One turn sends every row of this set to another row. A few are shown first. Where does it send the rows asked after them?
q843: [-24.1  -2.5   1.5  18.2  10.6  -4.2  10.8  16.1  13.8  -7.9 -27.9  -8.9
  -1.9]
q708: [ -9.1 -21.6   3.2  -4.6  20.8   1.8   3.3  14.0  27.7 -15.9  -2.6   4.9
  17.2]
q332: [  3.4   1.9  16.8 -29.7  -4.7  26.5  17.9  -0.1  17.9  10.9  -5.5 -12.3
   7.6]
q513: [  4.2 -21.9  18.7 -29.5  17.2  13.0  22.1   7.3   7.9 -19.4  -8.8 -20.8
   2.9]
q820: [ 11.7   1.9   3.5  -0.1  -3.9  -0.4  14.4   8.7 -27.6  -6.8 -18.0  -7.9
   5.3]
q343: [-12.2  -3.6  -0.5  11.2  -1.3   9.9  11.7  19.6 -18.0 -10.6 -14.7   8.5
  18.6]
q38: [-21.6  -9.6   3.5  -6.9  15.8  28.8  12.1   6.1  31.6  -5.2  -7.3  -4.7
  15.0]
q751: [ -3.9  -0.1  -4.0  11.3  -1.1  -9.5   9.6  16.7 -11.2 -15.5 -25.0 -20.1
  16.7]
q371: [-18.0 -23.5  27.1 -24.2   4.0  -1.6  29.2  14.6  -0.5   5.8   0.1 -10.0
  20.0]
q575: [-15.3 -12.8  22.0  -6.2  -9.5   7.9  27.4  38.4  18.3  -4.9  -5.1 -25.2
  -0.9]
q903: [-14.1  -7.8  -2.2   9.7  30.0   3.2  22.7   4.7  15.7   1.9   7.2 -10.7
  -6.9]
q656: [  2.8   9.4   7.3  17.1 -12.9  11.6  12.4  13.9  -6.2  -0.2 -26.2  -6.3
  11.2]
q259: [  9.3  -5.9   9.9  -4.0   2.9  -0.4   6.7  19.2  41.1 -14.0  -8.5 -19.2
  -0.1]
q977: [ -8.2  20.0   1.4 -16.5 -13.5  -3.8  11.7   8.2  -7.8  19.0 -10.3   1.7
  -2.2]
q19: [  9.7 -23.6  17.8 -26.4  13.8   8.8  10.8  16.7   5.9 -15.3   5.8  10.2
   4.0]
q481: [  9.3   3.8  -4.2 -34.0   3.8  -5.1   4.2  13.1  12.1  -0.5  16.3  -0.4
   4.8]
q92: [-17.5   0.5 -12.4 -33.5  12.2  16.6  11.8  15.3   7.8  -9.3  14.9  -8.5
   7.2]
q422: [ -4.0   4.3   1.0 -12.4   5.7  10.0  25.7  29.3   2.3   0.0  19.0 -13.5
 -19.1]
q435: [ -9.7  16.4 -12.3   2.2 -14.3  -3.5   7.6  23.0 -14.7  -2.1 -11.5  -8.2
  20.0]
q716: [ -5.7   1.6  -1.8 -22.2   5.5   6.6  13.3  18.2  29.6 -13.9  -7.0 -37.6
   1.3]
q551: [-16.2 -20.0  14.4  -2.8  15.0  -2.9  16.8  11.6 -10.7 -13.7 -25.3   6.2
   4.4]
q122: [-14.6   4.1   9.6  -9.2   4.1  -5.4  21.9  -5.2  17.8  26.0   2.3 -16.1
  14.5]
q404: [ -9.0  12.5  10.5   1.3 -20.0  -6.0  12.3  20.0  15.1   5.6 -27.7 -19.3
  -4.6]
q891: [  5.4   6.7  11.5 -19.3 -12.7   7.6   4.3  15.6  34.4   9.6  -0.2  -2.1
  13.6]
q686: [ -8.3  -1.1   1.9 -20.5   4.4  -5.4  15.1  20.5 -24.5  -7.6  -5.7   6.1
 -10.4]

q551 -> q686
q820 -> q435
q575 -> q903
Now these:
q716 -> q38
q708 -> q19

One turn sends every row of this set to another row. A few are shown first. Where does it send the rows asked after them?
q659: [ -8.2 -15.8 -12.6 -16.9  10.5   1.5  15.6   5.6  -8.9 -14.3   6.7  20.8
  14.4   5.5]
q878: [ -2.6  29.9  -3.4 -23.7  -4.5 -15.4   6.0  -1.8   5.3  -7.7  11.5  20.9
  12.4   1.6]
q768: [  2.6 -23.7  -4.6  14.3 -13.4   4.1  -0.1   2.3 -18.9  13.9   4.8  20.9
  27.3  -3.0]
q75: [  9.3  32.8   3.3   6.1 -22.0 -17.9  19.8   7.4   3.3 -12.3   9.6  26.8
   2.4   9.5]
q538: [  3.6 -22.5   0.5  22.9 -25.1   0.2  -2.1   2.5  -0.3  -5.9   3.1  20.9
  23.7   8.6]
q159: [ -8.8   2.5  -0.3  -3.4   8.5 -15.3  -2.5  -0.6 -36.9  14.1   9.2  20.7
  -5.5   3.8]
q299: [ -2.6   3.3 -12.8 -18.2  14.8 -10.1   3.4   1.5  -2.4   5.6  -2.3  24.6
 -18.8  10.0]
q45: [ -1.2 -18.3  -2.4  15.6 -19.6   7.3   9.1   2.1 -18.1   7.8   9.1  21.2
  30.3   1.0]
q31: [  5.6 -28.0  -6.2  29.4 -27.1  -3.4   8.6  -2.7 -10.9  -0.5   7.4  27.5
  -5.6   4.9]
q802: [ -0.6  27.9 -10.2   2.6   6.8 -16.6   7.9   4.2  12.7  -1.8  15.9  32.2
 -20.5   2.1]
q252: [-14.0  15.8   1.0  -9.7  13.1  -3.6  17.1   1.9  -2.9  -4.1   5.4  27.0
 -10.3  17.3]
q460: [ -8.6 -19.9 -15.5 -18.1  10.2   0.1  12.5   6.6  -6.3 -13.4   7.5  23.3
  13.4   4.9]
q458: [  3.1  -2.7 -10.2  36.1 -22.1 -26.3 -10.2   0.0  -3.1 -12.0   8.7  27.2
  16.4   4.5]
q542: [  4.6 -29.5  -4.6  29.6 -19.5  -6.2   1.4   1.2 -12.4   1.5   3.1  30.4
  -6.1   5.2]
q349: [ -1.0  29.7 -10.5  -1.4   4.9 -17.1  12.6   0.0  12.9  -2.2  16.1  30.9
 -20.7  -1.3]
q625: [  1.1  28.4  -0.6 -24.1   6.3 -18.5  -4.3   4.7   0.0   1.5   3.8  25.5
  14.1   5.2]
q910: [  8.2  -6.1 -16.2  33.9 -21.3 -27.1 -12.1  -1.0  -3.5 -11.7   8.5  25.4
  11.1   5.9]
q732: [ -5.9 -17.9 -12.0 -16.6  12.0  -1.9  13.2   8.3  -7.6 -10.7   5.0  23.7
  15.3   7.2]
q178: [  1.2 -24.2 -12.1  10.3 -20.3   5.6   6.2  -2.7 -15.7   8.5   7.6  19.7
  27.4  -5.5]
q74: [ -5.0  -5.1 -20.1 -14.7  -8.3 -11.8   3.8 -11.3 -24.5   9.0  11.8   8.8
 -10.1  -8.4]
q689: [  4.4  23.8 -11.8 -29.8  -3.2 -15.6  -3.3  -1.3   5.6  -1.3   7.2  19.6
   8.1  -2.1]
q638: [  6.2 -25.3  -3.2  19.4 -26.0  -0.5  -4.7  -1.2   0.8  -2.4   1.9  21.0
  21.4   7.0]
q960: [  1.9  24.7 -15.6  -1.7   7.1 -15.5   5.8   1.4  14.7   0.4  14.3  30.3
 -21.7  -0.2]
q417: [ -3.2  15.7 -15.5   8.3 -35.4 -25.8  -8.8  -1.6  12.3   6.7  12.1  18.5
  -7.8  -5.9]
q564: [ 22.3  22.2  -2.4   5.6  -5.0 -28.3  -8.0  22.5  -2.0   4.9   1.2  32.2
  -4.5  11.4]
q156: [  5.2  -3.7 -16.4  36.1 -28.7 -24.7  -5.5  -2.5   0.7 -15.6  11.3  24.4
  10.8   4.6]
q69: [ 25.5  15.3 -25.3  -6.6 -25.5 -20.1   1.6   4.2  11.6  -2.0   5.4  21.1
 -11.6  -3.5]
q502: [  2.0  15.8  -0.9  12.1 -19.0 -30.7 -20.8   9.8   3.6  15.6   7.1  24.6
  -8.3   2.2]
q325: [  4.0 -25.8  -0.4  32.9 -21.4  -4.4   9.8  -1.7 -12.2  -2.9   7.0  29.7
  -4.3   8.9]
q388: [  4.5 -23.1  -0.4  22.4 -20.6  -1.1  -7.6   2.0   0.3  -1.3   0.3  21.2
  24.1   5.6]
q935: [ -9.4  10.6 -18.3 -17.8   1.4  -0.8  21.4  -6.3   3.8  -4.8   5.2  18.1
 -17.8   6.4]
q953: [ -9.5  28.6   9.8  16.8 -31.2 -24.8   1.1   2.7   8.3   3.4  13.6  25.7
   2.1   4.5]
q631: [-18.9   9.3   1.2  -1.5 -10.4  -8.4  21.9 -11.0 -31.4  -1.4  16.7  11.1
  -2.2   1.3]

q75 -> q564
q953 -> q502
Now these:
q768 -> q178
q802 -> q960
q74 -> q631
q689 -> q878
q542 -> q31
q935 -> q252

